[[6.82, -5.62],
[1.06, -1.51],
[3.00, -2.90],
[0.12, -2.70],
[2.39, -2.69]]
->
[-5.62, 1.06]

[[1.80, 4.62, 2.84, 6.97],
[5.02, -0.39, 3.01, -4.85]]
->
[6.97, 3.01]

[[3.28, 0.53, 2.81, 0.66, 5.00],
[0.04, 0.48, 4.60, -3.70, -1.06],
[-2.07, -0.37, 3.66, -1.00, 0.97],
[-0.34, 0.22, 3.89, 1.47, -0.37]]
->
[5.00, -3.70, 3.66, 0.22]

[[2.82, -5.30, -0.77, -0.05, -1.29],
[2.82, -5.53, -0.55, -0.23, -1.50]]
->
[-1.29, -0.23]

[[-0.03, -1.77, -0.03],
[-1.11, -2.01, -1.11],
[5.12, -4.86, 5.12],
[-1.32, 2.59, -1.32]]
->
[-0.03, -2.01, 5.12]

[[1.71, 1.77, 3.48],
[-4.62, -4.21, -6.27],
[1.76, 2.53, 1.95],
[0.16, 3.86, 0.23],
[2.94, 1.31, 2.86]]
->
[3.48, -4.21, 1.76]
